In the data rows, 128 means zero.
Some points, one per row:
139 124 95 177 122 141 162 148 169 149 152 134 114 120 102 110 160 179 142 173 138 186 191 179 151 177 123 67 163 128 124 175
85 162 104 146 79 176 127 100 171 122 83 143 167 157 107 132 130 141 96 125 166 142 134 130 114 112 117 136 141 151 166 132
108 138 122 153 137 153 149 152 116 137 152 153 127 119 103 118 123 150 151 137 117 134 146 143 134 133 148 121 146 108 96 147
107 120 125 127 83 138 142 118 139 155 159 150 116 129 103 123 147 132 135 110 131 126 108 114 150 91 119 116 108 128 117 146
114 112 106 132 142 169 117 160 165 133 146 147 174 155 189 118 151 150 134 129 148 170 141 155 100 143 137 111 102 165 138 118
163 105 10 96 118 173 163 255 255 166 63 255 198 223 71 2 98 255 130 197 178 135 255 248 31 247 176 219 53 58 236 164
136 119 91 160 147 190 170 121 160 190 81 97 110 192 89 123 103 100 93 89 178 155 202 191 152 151 153 91 133 152 56 103
134 141 134 102 138 107 138 144 109 134 138 101 145 131 126 135 106 122 108 123 100 122 118 140 116 141 136 117 125 130 156 100
103 118 165 125 76 93 115 107 194 101 121 107 135 142 113 139 172 120 103 180 91 186 77 151 129 69 111 106 48 160 99 158
132 95 188 139 90 109 95 174 103 148 165 122 82 149 117 87 115 151 160 119 140 120 116 176 148 99 80 140 178 98 109 131
163 113 132 145 121 88 113 142 111 143 145 111 109 99 151 116 103 108 114 95 92 117 126 144 82 138 113 149 133 119 107 135
137 121 125 108 123 111 104 89 111 96 120 111 119 121 169 127 106 127 110 78 91 111 109 120 114 112 119 115 114 124 137 45
104 111 136 63 123 196 203 108 193 248 175 152 201 240 118 32 255 56 98 173 117 63 110 92 208 57 162 104 95 37 35 255
124 127 111 148 144 134 107 146 126 102 138 140 125 108 140 114 146 143 138 142 109 132 141 133 126 129 121 138 136 122 111 98
136 128 124 132 112 126 146 145 165 139 171 148 145 140 98 95 157 125 132 99 147 140 115 170 139 144 148 122 171 110 52 152
108 137 101 162 161 148 132 171 116 142 147 145 138 128 115 124 145 167 133 178 139 148 146 170 138 150 142 120 172 163 106 120
139 124 144 108 125 112 114 128 105 119 113 102 99 94 119 173 111 123 128 100 61 110 94 124 118 127 105 160 107 102 132 117
153 199 179 78 103 86 120 130 104 91 103 75 103 101 154 146 121 101 104 106 80 90 94 109 73 136 105 153 137 110 154 102
146 113 80 127 155 153 130 118 115 94 142 133 138 133 87 128 153 156 138 160 169 126 135 173 139 136 191 122 131 161 105 110
125 110 138 145 132 132 128 142 128 141 136 158 138 93 133 104 135 167 151 115 113 106 130 166 122 110 130 137 97 131 116 88
112 132 119 123 189 138 97 118 111 109 141 140 125 123 114 128 140 107 127 176 132 128 174 126 129 188 133 137 148 144 154 137
120 119 126 134 130 107 141 143 135 150 157 135 150 131 99 122 109 128 131 145 111 130 114 159 152 118 126 159 126 144 107 136
140 135 132 189 128 102 103 199 151 135 146 166 132 87 136 102 136 181 159 112 108 111 75 136 155 143 169 164 102 141 125 139
103 156 141 103 120 182 125 101 152 81 103 92 111 105 117 191 135 94 89 102 167 127 74 110 109 99 115 110 113 151 152 88
113 129 112 110 78 139 110 117 121 97 111 148 107 80 127 106 108 87 139 120 119 119 98 95 111 73 108 99 105 132 143 115
140 88 125 122 160 116 123 116 121 118 151 126 132 126 90 69 123 131 134 168 156 134 132 131 115 137 133 111 142 119 149 107
150 145 118 104 164 121 91 96 115 108 111 124 92 140 124 132 174 88 113 155 147 122 154 109 130 160 128 141 123 121 132 128
102 110 124 178 164 147 168 106 136 127 90 149 161 165 121 106 149 148 115 126 177 173 147 162 139 180 162 115 141 179 101 133
122 114 125 122 134 123 96 119 123 103 150 140 119 134 177 118 127 149 138 98 112 123 133 139 112 142 125 127 131 112 112 99
137 148 135 121 149 176 108 123 71 152 144 151 65 93 125 109 114 159 149 109 124 112 68 26 201 56 164 88 111 60 132 182
124 134 114 119 164 141 109 61 132 120 119 88 131 138 145 195 115 106 70 172 145 103 158 100 71 168 119 119 166 140 125 90
106 171 108 82 186 65 209 77 7 55 46 87 129 122 135 171 182 156 0 9 216 190 87 59 0 207 152 201 155 82 159 165
149 163 138 130 117 121 115 137 119 116 116 123 120 106 224 117 96 97 115 109 83 97 102 106 120 121 102 167 120 110 116 113
144 149 155 122 147 97 87 114 91 74 104 104 115 110 184 137 100 108 93 157 89 61 152 103 106 147 108 191 173 105 172 104
104 114 112 160 154 164 156 152 158 154 158 119 171 164 110 104 158 158 138 119 170 169 168 144 145 150 143 105 159 161 102 156
168 98 94 133 141 170 148 118 106 178 165 133 169 112 114 171 156 122 140 173 147 124 97 161 206 97 162 93 84 147 86 141
117 104 131 163 141 145 152 170 130 158 159 126 148 123 102 116 115 138 163 159 124 135 131 159 161 141 141 127 103 125 148 131
118 160 117 92 158 169 83 111 151 106 115 90 150 143 138 182 151 94 126 173 150 165 160 135 116 155 178 116 196 166 153 107
112 92 135 149 153 128 143 145 130 143 157 142 126 156 110 102 137 127 133 205 123 142 166 170 158 172 121 115 198 146 131 142
163 145 214 101 122 112 125 132 60 0 61 123 17 85 165 115 139 154 147 79 76 140 133 67 110 102 47 176 101 215 255 93
191 126 245 163 104 69 164 116 117 181 60 104 60 138 129 202 115 8 40 149 96 62 112 59 35 86 165 161 193 0 163 181
126 117 142 115 148 94 153 115 138 105 93 106 136 118 100 158 91 112 108 120 105 129 137 133 121 114 111 145 91 134 152 101
113 131 149 133 118 70 108 118 129 108 136 99 95 79 154 138 95 83 130 114 106 108 119 124 123 120 68 161 98 92 228 96
119 117 106 163 112 147 131 129 135 136 157 151 141 141 121 109 137 144 141 109 143 145 106 162 117 106 124 127 104 133 106 140
187 157 166 114 143 144 148 122 76 160 98 117 78 81 110 126 60 88 99 133 115 113 96 100 185 141 89 195 120 83 103 143
107 99 112 162 153 136 136 151 121 149 161 173 139 133 119 105 145 146 163 100 140 149 149 153 84 132 129 128 126 141 100 120
38 more points follow, each with its number after it:
105 116 134 105 107 97 165 106 112 117 129 128 129 155 131 101 170 138 137 90 174 136 156 176 99 111 109 136 150 132 106 130 0
136 147 122 126 86 99 147 114 124 127 116 113 101 96 99 126 105 115 125 101 69 121 85 115 150 92 110 163 127 116 119 152 1
125 222 131 111 93 122 88 107 116 120 111 91 113 110 173 159 135 97 99 121 134 125 96 99 90 124 126 135 107 130 147 103 2
111 158 122 77 118 114 112 132 120 113 125 122 91 127 149 175 129 134 97 131 112 110 119 137 122 71 93 139 102 108 136 120 3
137 120 151 167 161 161 155 78 125 165 65 171 150 84 85 116 129 98 113 169 88 161 149 198 131 189 90 99 160 126 147 123 4
107 125 111 133 130 153 137 85 135 137 101 123 142 144 114 118 133 126 68 94 130 156 127 114 147 122 146 110 121 156 116 141 5
150 109 116 140 122 118 120 118 128 96 141 81 51 94 139 107 131 156 144 95 90 126 113 176 118 133 113 148 112 111 143 141 6
112 147 127 108 147 130 120 100 130 155 124 121 136 136 121 166 139 124 118 149 152 123 143 124 165 128 119 117 133 126 104 135 7
183 64 60 206 103 64 126 138 3 200 46 111 165 175 191 102 171 41 166 182 58 169 79 94 96 159 58 255 0 50 251 183 8
169 127 119 123 138 139 157 147 103 130 179 128 101 124 122 125 71 141 163 130 116 70 121 179 129 134 125 121 95 96 85 156 9
133 166 98 148 110 94 72 103 129 100 117 139 146 164 131 123 109 177 122 179 146 183 152 96 187 109 228 0 126 161 145 149 10
148 112 141 140 123 99 118 127 54 110 148 128 114 103 124 112 100 140 126 119 124 110 120 139 93 122 109 132 118 106 122 110 11
121 120 113 88 74 124 110 97 129 116 134 108 124 128 124 132 115 106 88 72 130 140 104 113 123 120 108 143 93 114 151 114 12
123 216 77 151 171 228 124 173 180 95 110 165 170 103 139 117 147 113 209 114 224 179 55 179 71 196 131 102 158 156 214 154 13
115 127 105 126 130 152 106 130 140 127 139 127 148 134 116 158 152 125 113 136 119 138 138 93 136 124 148 118 130 138 108 147 14
130 124 140 150 119 104 144 147 119 133 137 148 108 94 111 151 154 151 132 135 75 115 130 124 137 147 119 145 151 80 117 106 15
131 142 100 112 140 128 130 112 125 133 124 102 146 121 121 137 127 115 124 130 143 132 152 92 146 153 130 103 111 140 138 117 16
111 142 96 138 161 153 140 114 145 147 141 132 144 154 102 115 145 151 117 144 151 145 174 124 126 116 171 108 126 128 127 146 17
105 104 87 158 117 120 140 135 104 150 169 167 128 126 102 120 122 147 104 158 88 99 148 87 144 160 125 141 165 127 109 181 18
115 108 121 127 155 118 143 170 127 141 165 133 127 123 115 112 99 168 155 126 126 140 128 168 138 162 132 144 118 122 101 134 19
122 142 126 110 99 133 138 109 140 132 101 136 161 100 142 134 144 117 128 70 134 153 82 110 123 79 128 134 114 149 195 135 20
112 116 95 149 129 172 111 187 114 156 152 143 128 140 136 103 167 169 153 101 199 147 74 137 86 177 159 113 172 152 122 116 21
139 134 119 110 118 112 108 113 133 120 126 137 113 131 133 103 109 128 147 150 129 68 133 124 127 126 137 135 124 103 162 127 22
139 68 102 139 105 147 149 125 178 162 148 128 177 120 199 161 155 80 156 122 104 124 109 114 107 109 145 166 95 153 126 120 23
138 147 144 67 135 130 94 109 120 126 119 105 120 121 148 177 99 99 120 118 134 127 150 81 121 148 123 129 163 95 195 116 24
122 122 134 132 155 124 142 154 152 161 163 135 126 132 122 110 131 185 138 108 132 147 163 162 145 115 140 119 128 159 93 160 25
28 118 146 93 79 113 164 72 196 151 192 19 66 82 244 143 198 93 145 144 186 189 180 138 167 149 169 104 138 170 79 180 26
167 197 125 129 89 135 113 95 119 116 130 85 102 124 116 177 86 80 86 116 116 97 103 112 161 108 129 145 107 91 204 100 27
146 125 140 142 112 126 137 122 113 128 147 116 136 116 144 137 119 155 125 116 71 112 145 126 84 109 99 131 65 136 126 131 28
131 127 107 139 148 138 129 147 140 118 158 148 146 108 127 127 158 150 149 148 131 145 135 131 118 162 124 114 138 156 102 117 29
158 145 106 186 88 189 103 120 143 146 84 126 124 185 82 106 140 129 188 173 122 165 128 126 111 63 73 117 154 84 148 131 30
110 108 116 152 154 168 155 146 117 116 144 135 146 156 106 168 157 112 132 169 155 143 168 142 109 140 160 140 160 142 116 137 31
143 57 138 196 100 168 176 124 141 221 99 162 148 85 150 66 130 116 165 218 162 164 152 139 107 169 192 106 193 158 102 167 32
209 114 44 103 186 113 152 154 74 160 50 71 127 161 196 67 11 227 40 146 149 129 149 106 105 176 198 152 86 66 112 255 33
104 142 123 124 147 123 168 131 126 163 114 115 103 134 136 127 118 104 112 143 116 116 126 124 126 123 123 138 133 122 105 111 34
177 113 162 131 79 93 113 103 53 150 115 131 103 98 114 167 91 104 164 122 113 73 101 84 133 108 66 248 116 124 146 103 35
120 138 134 104 108 116 115 121 125 114 122 96 131 111 132 181 107 96 122 98 106 118 93 102 129 111 110 174 116 116 144 127 36
110 122 150 151 112 104 89 165 115 100 161 155 121 113 139 115 108 153 147 117 113 120 87 156 129 123 75 133 81 122 110 117 37
Which two of these numbered points are nearest to each point below, ignoring the 3 directions in which the first points spread most? Their numbers follow each, nearest first.
145 117 176 118 48 94 140 116 73 71 117 115 133 61 126 105 73 109 117 126 50 92 137 64 105 98 110 86 162 87 92 140 > 11 18
105 149 109 69 117 114 69 95 180 119 97 129 172 186 170 122 182 105 113 129 154 143 142 138 62 126 160 135 99 178 137 133 > 2 14
113 118 138 120 134 151 82 102 130 138 101 118 132 158 139 148 138 114 136 177 119 108 184 112 106 132 139 123 136 159 122 88 > 7 14
109 124 123 161 159 120 129 150 140 126 171 156 123 138 102 100 154 158 142 139 144 139 142 137 126 150 139 114 165 149 103 114 > 29 17
120 157 136 130 134 125 164 129 121 151 112 103 131 143 164 208 154 108 120 140 131 125 123 80 154 147 107 124 132 130 123 175 > 7 14
120 121 87 129 132 85 99 126 136 152 148 139 146 133 123 117 128 121 133 127 124 126 117 145 142 129 126 96 102 138 115 138 > 16 7
172 158 150 101 117 80 105 73 86 97 106 109 103 88 153 129 100 105 123 102 98 91 113 99 101 129 70 188 112 92 163 65 > 22 11
111 146 114 94 90 141 108 99 123 107 103 140 150 138 126 187 163 96 117 129 130 167 134 107 97 137 140 134 124 162 163 129 > 14 36
146 63 124 161 140 86 122 125 108 170 147 167 75 108 115 71 153 115 132 121 96 136 133 164 97 105 120 105 125 109 131 70 > 11 34
80 154 107 158 0 138 163 156 56 117 70 56 255 115 13 42 112 0 69 110 88 201 121 255 145 43 149 152 111 128 55 197 > 1 12
116 105 119 139 139 137 117 145 143 121 167 151 134 134 130 115 145 168 126 123 104 140 136 152 125 150 125 118 131 171 105 103 > 29 14
203 200 99 119 109 166 117 96 121 127 128 140 103 76 104 150 132 133 90 108 116 134 145 25 102 75 127 179 152 90 124 120 > 17 14
143 126 189 116 179 110 100 131 200 165 30 188 186 214 120 151 55 134 166 120 92 83 204 108 155 125 101 89 135 132 131 124 > 24 7
80 135 138 79 191 175 61 118 103 175 128 170 130 150 103 114 94 129 148 162 186 141 136 119 158 96 137 87 163 152 81 191 > 7 17
135 111 146 149 119 126 145 175 131 158 163 175 140 104 145 102 126 151 139 152 142 125 157 167 146 145 126 143 136 147 107 137 > 19 25
105 112 132 152 141 194 151 170 146 144 137 121 146 146 113 130 194 156 156 138 126 166 123 121 123 178 128 118 144 188 114 141 > 29 14
125 119 146 121 124 149 100 162 160 101 114 89 190 145 148 131 117 58 191 119 89 163 85 144 104 98 79 98 104 173 115 112 > 36 14
135 113 143 146 160 103 120 160 110 88 112 132 153 126 200 145 94 111 125 123 138 97 145 88 118 149 119 107 135 99 103 100 > 29 37
156 102 105 121 96 127 135 79 115 114 125 134 92 114 108 164 109 122 171 125 105 109 85 114 111 88 71 141 137 90 133 145 > 1 36
102 109 98 113 188 126 108 151 152 139 120 132 156 129 121 119 118 160 135 162 155 153 172 147 130 181 103 142 169 174 89 122 > 7 29
